Each named turn below is shown by a few rows before and after it. Which turns, in which order, take the first row of each later pair to the second? The first pair is answered.
turn sal:
[-12.1  12.2 -13.4  16.8  -1.6  -1.2  -3.1   5.8  19.4  -1.7  15.4   6.0
 -19.4 -38.3   7.2  18.2  -7.1] |-> [ -8.4  10.9 -11.7  16.1 -11.8   0.7   5.9   9.8  10.8  15.1  18.3   6.8
 -16.3 -36.9   5.6  13.2 -10.2]
[  1.8 -22.9 -15.8 -24.7   9.0 -12.1 -16.1  14.8  12.8  -8.0   6.2 -17.7
 -19.0  15.0  14.3  13.1 -20.2] |-> [  6.9   2.8 -23.3 -30.5  14.3 -24.5  -3.7   9.6  21.6  -4.7  -7.3   0.3
 -20.6  10.9  18.5  11.6 -10.4]
[  7.7  20.7   7.5   8.4  -0.6   3.0  -8.9 -13.3   4.7 -19.4   2.0  10.6
  -3.2  -8.3  -6.6   2.5   8.3] |-> [ 12.1  23.3   4.0   4.4 -11.7   6.5   6.8 -11.5  -3.4   1.3   2.6  12.5
  -7.3 -10.7  -6.9  -3.9  10.0]
turn duto:
[  5.2  -8.5   3.8  10.5 -11.7   0.4   8.1  11.0   0.3  13.4   9.9  -2.1
 -11.0   8.1  11.3 -20.1 -11.9] |-> [  6.7  -4.9  -0.5  10.4 -10.4  -2.4   8.1  13.7   6.5  10.3   9.2   1.7
 -16.5   2.0  10.7 -16.8 -13.6]
[ 12.8 -25.4 -13.7  -7.8  -8.3  11.2  -6.2  13.4  -3.7  13.5  15.4  -3.8
  -3.3  -2.6 -20.5   5.6 -19.5] |-> [ 14.3 -17.5 -18.2  -8.0  -5.9   9.4  -5.6  13.2   2.9  16.2  13.4   3.3
  -8.9  -7.6 -20.6   7.6 -16.1]
[ 13.4  16.6  -9.4  -3.2   1.6  -1.5  10.2   0.1   9.6  17.0  -4.5  19.7
  -5.8 -19.0  -1.9   8.3  -1.3] |-> [ 15.4  18.5   0.6  -9.6   8.1  -3.2  11.5  -3.9  -0.8  18.8 -15.1  14.1
  13.0  -4.9  -7.1  -1.5   0.4]
[ -0.9 -12.2  -0.1 -18.2 -24.4  -9.4  26.2  10.3 -33.7  26.2   5.9  -6.7
  25.9  13.7  17.1  -8.3  -2.6] |-> [ -5.9 -18.2  -3.9 -13.2 -30.5  -6.9  22.1  13.9 -34.2  22.7  20.4 -11.7
  11.6   9.1  22.5  -4.9  -9.0]
turn Kad:
[ -6.6 -15.1  -5.2 -10.6  -9.1   3.7  11.3   8.0 -27.0  20.5 -13.4  -2.1
   8.0  14.3  22.9 -24.5 -10.4] |-> [  5.8  -0.1  -6.6 -19.0  12.5  -5.6   7.1  -1.3 -17.3  18.8 -24.2  14.2
  15.0  22.1  10.9 -22.1  -7.6]
[ -5.4  -1.9  -4.2  19.3 -26.1  -4.0   3.0   4.5  -3.3  -1.9  18.7  -2.9
 -33.4 -19.3  20.5   1.4   1.6] |-> [  3.5  25.9 -11.9   2.0   1.5 -24.0   4.2  -6.5  11.6  -6.3  -8.0  20.8
 -21.1  -9.3  20.5   0.4  17.4]
[ -5.9  27.9   1.7  -8.5  20.6 -10.3 -20.1 -12.9  15.4 -52.3 -14.4   0.3
   0.8  13.3  30.6   2.2   7.6] |-> [ -0.3  -6.3   1.3  -1.4  19.8   9.9 -39.0  -0.7  16.8 -52.0   3.2  -8.9
   2.0  15.9  -4.7  16.9  -9.3]
Then:
Between the rows of a pair lie 2 to 3 turns.
[ -1.4  -1.1 -16.4 -18.8  19.2 -13.2 -29.3   1.0  20.6 -24.3  -8.2   2.6
   2.3   8.3  -9.9  24.3  -2.4] |-> [ -1.6   9.7 -28.3 -12.2  -6.1  -9.0  -5.0   6.8  21.7  -0.8   1.7  15.1
 -19.7 -20.5   5.7  29.9  -4.1] -> Kad duto sal
[-11.8 -24.2  13.5  12.2 -16.3  22.9  -4.1   3.4 -25.7   8.4  22.1 -35.9
  -4.9  14.0   7.5  -9.5 -16.2] |-> [-10.0   3.5  -2.7   7.4 -23.4   5.6  18.0   2.7 -22.2  19.9  14.5 -16.4
 -23.2  -1.9  41.9 -13.0  -6.2] -> duto Kad sal
[-10.1  -4.6  -8.4  10.5 -38.7   8.2  29.3  10.7 -13.3  27.4  11.1  -1.1
 -15.3 -17.5  19.1 -12.0 -12.5] |-> [  3.8  22.6   0.5 -11.4  -1.3 -11.4  29.6 -12.6 -12.1  22.2 -28.2   7.3
  18.0  14.8  12.3 -26.8   8.2] -> Kad duto
[ 18.0 -21.0 -19.6 -12.4   8.7  -3.0  18.2  -5.5  25.0  22.1  -8.0  36.3
  14.2  10.3 -51.0  24.4 -22.1] |-> [-16.3 -39.4  16.1  13.9 -30.6   7.9  36.6  -5.0 -27.3  28.7   6.8 -11.3
  12.7  16.3 -11.1 -18.4 -26.5] -> duto duto Kad
[ -7.2 -30.5  21.2  19.9   9.9  43.0 -10.8 -14.9 -24.2  -9.9  23.3 -32.2
  26.1   7.6 -42.2 -17.0 -22.1] |-> [-28.0   5.3  13.0  36.5 -22.6  25.5  24.5 -16.9 -25.6  -6.4  32.6 -27.1
 -14.5 -26.7  27.5 -28.5  -8.4] -> Kad duto
[-22.1  13.6  31.7   6.4 -24.7 -26.4  11.3  16.1 -26.6  12.1  -7.5   5.0
  -1.4   5.2  63.1 -31.4   8.6] |-> [-16.7  25.9  11.5   3.5 -27.4 -31.0  13.7  20.6  -7.4  14.7   1.7  25.5
 -22.1 -14.9  64.7 -13.3   8.8] -> duto duto duto
[ -9.9  29.6  -6.1  33.4 -21.7 -21.7  36.7  -8.3   8.9 -24.6   0.4  -1.6
  -2.3 -26.0  -0.1   6.3   6.2] |-> [  1.9  18.7  12.7  22.1   6.8 -14.8  17.1 -16.4  -0.5 -30.9 -19.1 -11.0
  36.0  10.9 -31.0  -1.8   8.6] -> Kad duto duto
[  9.2  14.3  30.3  16.6  27.9  15.1  -9.3 -18.5   5.0 -15.1 -14.1   6.2
  32.2  -6.3 -46.2   1.4  15.4] |-> [-16.8  -3.6  47.3  40.0  -6.4  24.5  -1.9  -9.0 -20.8 -13.0   8.3 -26.6
  15.7 -14.0 -16.3 -13.2   5.7] -> duto Kad
[ -3.4 -13.9 -14.4  -5.0   3.5   4.3 -32.0   9.8  16.2 -11.3  10.0  -3.1
 -11.1   9.1   3.2  12.4  -4.6] |-> [  9.3  14.8 -17.6 -15.1  15.9  -7.9  -9.2  -7.1  18.7   3.4 -18.4  16.6
   0.6  11.3   5.2   0.9  14.6] -> sal duto
[ -4.6  11.7  12.1  29.7 -11.8  21.0  14.2   4.4   9.2 -28.2  21.3 -31.4
  -5.9  -3.2  35.4  11.5  -3.5] |-> [  3.4  -6.8   9.1  22.0  -5.6  31.9  -3.6   8.1  17.8 -32.8  25.4 -31.5
   2.2   4.4   1.8  25.0 -10.9] -> Kad Kad Kad
[-12.2 -27.7  13.1   1.4 -23.9   2.8   6.9  -7.5 -10.8  -8.6  21.3 -37.1
  -5.4  15.0  12.1 -14.1 -17.5] |-> [ -8.0  21.6 -12.2  -9.2  -8.8 -21.2  20.8 -17.8  18.1 -11.5   1.8  -0.1
 -20.6  -2.4  39.5  -7.4   0.3] -> duto Kad
[ 15.0 -29.6   1.6  22.9 -14.3  -4.2 -18.2 -10.9  -9.9  -7.4   6.4 -14.0
   0.8  -1.1   2.7   9.8 -13.1] |-> [ 22.4   6.8 -15.6  12.2   1.0 -23.1  -9.2 -20.3   7.3  -5.1 -14.0  12.5
  -4.9  -9.7  19.2  13.9   3.1] -> duto Kad Kad
[  4.5  19.5 -12.4  -3.3  29.0 -25.3 -27.8   2.4  25.9 -32.4  -6.2   8.3
 -16.9   7.3  33.4   6.2  15.0] |-> [ 25.1  34.5  -6.6 -19.3  34.3 -18.7  -3.6  -6.3  14.0   6.9 -31.3  21.5
  12.2  12.2   9.5  -6.5  21.8] -> Kad sal duto
[ 13.1   1.2  -7.5  -6.2   7.7  20.1  -4.8   2.7  -9.2  27.7 -17.7  10.5
  16.6  17.4 -32.5  -7.9   4.4] |-> [  9.0  -4.9  -9.8  -4.3  24.8  11.0 -25.1  -0.1   5.2  -6.6 -15.5   6.8
  13.5  22.1 -35.2   3.8   6.9] -> sal sal
[ 22.6 -40.4 -13.4 -37.8  23.9  -5.9 -21.4  11.4  -9.5  16.0 -11.1  -5.7
  23.1  55.6 -25.1  -8.1 -16.5] |-> [ -0.9 -55.5 -19.5  -5.5 -33.5   7.1  -5.8  34.1 -17.7  18.9  32.7 -20.5
 -28.1  14.3  16.4  -3.1 -30.7] -> Kad duto
[ -1.4  20.0   8.5 -15.9  17.0  -4.3   5.7 -14.9  -5.0 -16.2 -25.4  12.9
  11.7   9.2  -6.9   4.8  14.6] |-> [-20.6 -14.8  15.9   7.0 -20.3  18.9   5.3   2.1 -23.0 -11.6   9.7 -15.5
  -5.0  -5.1  -0.8  -1.6  -5.9] -> Kad Kad
[  6.3  26.3  16.5   7.1   0.6   5.4  30.7 -40.5 -19.0   4.7 -24.1  10.1
  15.3   4.4  20.5 -27.2  30.9] |-> [-13.6 -23.1  24.5  27.5 -33.4  25.7  15.5 -16.6 -31.6   3.5  13.6 -24.0
  -3.6  -1.3  23.7 -22.6   3.0] -> sal duto
[-27.6  16.1  27.9  38.3  -2.9  23.2  21.8  -6.4 -12.5  17.5  18.2  -8.3
 -28.9 -22.8   0.1 -11.4  -2.4] |-> [-14.5  17.1  28.3  24.5   0.5  24.4  32.0 -10.7 -23.5  42.7   2.9  -5.4
 -10.0  -5.6  -7.7 -21.4  -4.1] -> Kad sal
[-11.6 -18.8   4.9 -10.1 -13.9  24.8  18.8  19.5 -27.2  21.0  -1.6 -34.2
  16.6  34.7  11.4 -15.1  -3.7] |-> [-15.4 -19.9 -23.2  -1.3 -31.9  25.7  14.5  32.7  -3.8  11.0  27.7 -16.4
 -26.2   3.3  21.1  13.8 -14.5] -> duto duto
[  9.9 -53.8   6.0 -15.1  -4.7   2.7 -22.7  -2.7  22.4   1.8  17.8 -27.3
 -22.9  -7.3  -6.4  23.6  -7.3] |-> [  3.4 -37.8   3.8 -10.6  -6.0  -7.6 -20.0  -5.3  29.2  -9.1  19.3 -20.8
 -39.7 -17.1  10.7  24.8  -0.3] -> sal Kad
[-13.9 -10.2  -6.6  -0.9 -34.7 -21.0  -0.6   5.1   2.3 -13.0   9.5  -1.1
 -34.6  13.1  47.6   2.0   7.9] |-> [ 15.2  12.9 -25.0 -23.9  -4.1 -28.5   0.4  -2.3  20.7   5.3 -18.7  33.5
 -15.6  20.6  22.0   8.5  22.1] -> duto sal Kad
[ 11.5 -42.7   9.3 -26.8  24.1   7.0 -35.6  -2.4 -11.1  -9.3 -20.6 -18.8
  39.7  53.7 -36.7  -8.8 -23.1] |-> [-18.7 -50.6  28.6   2.8  -8.9  10.8 -29.6   2.4 -31.0 -27.3   6.9 -49.2
  13.1  36.0   0.8 -18.6 -26.6] -> sal duto Kad
[  8.0 -16.2 -12.8  -7.5   5.8  11.4  -8.5  -3.6  24.8 -31.1   4.7   7.6
 -16.9 -13.4 -19.2 -10.6  -4.3] |-> [ 11.6   4.0 -11.6 -11.5  10.6   0.5   0.4 -11.4  25.1 -32.9  -7.1  16.6
 -16.3 -12.9  -9.4 -12.4   7.7] -> Kad Kad Kad
[  0.2   5.1  12.0   1.0   4.2 -17.1 -10.5   1.7   0.1 -26.9  -9.6  -0.5
   2.0  12.3  11.7   2.7   1.4] |-> [  4.2 -19.8  11.2   8.0 -13.5   1.5  -7.7  15.8  -6.1  -9.0   8.6  -8.1
   0.3   3.7  -8.5   7.9 -13.4] -> sal Kad Kad
[ -4.1  21.3   7.6  -6.4  16.5 -20.8   9.1 -17.3  -2.5  -4.7 -23.5  -0.8
  16.2  12.4  20.7 -18.4  24.3] |-> [ -9.1 -36.7  12.2  11.6  -9.7  18.3 -12.4   7.2 -16.8  -3.8  16.8 -23.8
   7.0   8.6 -12.5  -3.6  -9.0] -> Kad Kad
[  5.4  -9.2   0.5 -11.5  29.3  12.8 -16.8  16.0  27.1   6.7   9.7  16.0
  26.6  -6.2 -22.6  25.8  -1.9] |-> [ -9.5 -23.1   2.8   7.7  12.6  15.8 -22.9  20.1  23.7 -10.1  29.8   1.3
   7.2 -18.4  -7.6  28.4  -7.3] -> sal Kad sal
[ -1.3 -12.8  -9.3   0.6  17.1   0.0 -28.3  22.4  32.5 -16.6  46.6  33.4
   1.0 -19.4 -40.6  50.4 -17.8] |-> [-22.7  47.2  -1.6   5.3  -2.0 -36.9  27.0   6.0  18.0  -4.0  23.8  36.0
 -19.3 -35.5  47.9  11.0  10.5] -> Kad Kad
[  4.1  10.1  -6.1  20.9  -4.0   9.0  13.2   0.5  18.4   0.5  11.4  -3.4
 -14.0 -31.0  -9.0  23.3  -3.2] |-> [ 15.6  25.9  -2.1   7.1  14.3   1.5  18.2 -13.2  19.8   5.4 -13.7   7.1
   5.9 -16.9 -14.1  13.5   7.4] -> Kad Kad duto
[ 15.8  -6.0  -1.5 -10.1   6.3  12.1 -15.4   8.8  12.3  -2.0   8.9  15.9
  -3.7  -1.6 -36.0  20.3  -6.7] |-> [ -5.9  21.6   3.2  -0.9 -22.8   0.5  22.2   2.0  -2.8   9.3   8.3  12.4
 -19.7 -19.2  16.4  -2.5   3.9] -> sal Kad Kad
[ -5.8  15.4   0.9  19.2 -12.8  12.0 -25.3 -19.2   2.8 -32.0 -10.3 -17.5
  17.2 -26.6 -18.5  12.2  25.7] |-> [ -3.9  11.0  -0.9  23.2 -28.3  21.1 -11.6 -11.5  -2.8 -10.4  -1.9 -18.1
  11.0 -39.0 -25.3  11.4  17.3] -> sal Kad Kad
[ 12.4  15.1  -2.0  -5.6  30.2  -4.9  -9.2  -8.8  28.0 -18.5 -10.8  19.8
  10.9   0.3 -16.3  15.5   9.6] |-> [  6.8  10.9  -5.5   6.4  18.9   3.1 -16.5  -3.5  31.5 -26.9   4.5  18.0
  -5.4 -14.2 -16.7  23.4   2.3] -> Kad sal
[ 18.1  -7.9  30.8  21.1 -34.3  29.3  23.7 -11.5 -34.2  50.3   5.0 -16.5
  26.3  -7.9 -39.5 -14.9 -24.9] |-> [  1.0  11.1  38.1  23.9 -43.3  16.9  35.7 -18.3 -40.8  43.3  -5.5 -20.2
  20.7  -7.0  -0.7 -32.5 -12.8] -> Kad duto
[  7.4   1.6   8.1  -8.9   8.5  -6.2  18.9 -17.1  -2.8   5.6 -16.6   7.3
  27.0  14.3 -20.4   0.9   6.2] |-> [-10.0  -9.7  16.1   8.9 -19.5   3.2  24.0  -6.6 -15.7  11.1   5.1  -8.6
   9.6   3.3  -4.8  -7.1  -1.1] -> Kad Kad
[-11.4  -7.6   4.5   6.5 -12.6 -14.5 -18.3  15.4   2.6 -36.8  17.6  -4.7
 -36.6  -9.1   8.1  -0.6 -14.9] |-> [ -6.6  26.2   1.6  -1.1   3.1 -34.2  -2.7   2.8  12.4 -28.9  -7.6  16.2
 -30.1  -8.8  21.7  -4.9   3.0] -> Kad duto
[  8.5 -27.5 -31.3 -16.7  17.7 -22.6 -36.4  10.2  16.0 -18.9  -1.1   2.5
   1.6  30.9  -4.5  10.3  -4.4] |-> [ 16.7 -16.2 -44.4 -14.5  12.1 -17.5 -28.1  10.7  27.5  -2.0   0.2  22.7
  -4.9   8.8 -15.8  21.3  -4.7] -> sal Kad sal
[ -9.8  -5.5  -8.3  38.8 -33.9  48.4   6.9  27.5  -4.2   5.7  31.8   8.7
 -12.3 -21.0   9.4 -25.1  -2.4] |-> [  9.0 -22.3 -16.0  23.3  -4.9  53.2 -20.7  26.8  12.3  -2.7  28.6  18.1
   7.7  -6.2 -36.3  -3.1  -6.8] -> Kad Kad Kad
[  5.3 -11.5  31.6  35.0  -8.3  48.9  -3.1 -29.3   9.5 -12.1   9.3  -8.5
  11.6 -42.3 -50.3  16.7 -23.2] |-> [  3.5  18.4  36.9  25.2 -26.5  36.9  43.2 -36.3 -19.8  25.7 -14.6  -6.5
  21.2 -41.5 -12.8 -19.9  -9.3] -> Kad Kad sal
[ 10.1  -1.4  19.1   7.7 -26.2  32.3  28.7  -1.6 -28.2  36.2   0.8  -5.8
  17.2 -11.7 -31.9  -6.3  -7.6] |-> [  4.9  -7.6  11.5  14.0 -35.7  35.7  25.5   7.5 -19.4  31.7  16.9  -3.7
  -4.8 -24.8 -29.4   4.5 -16.4] -> duto duto
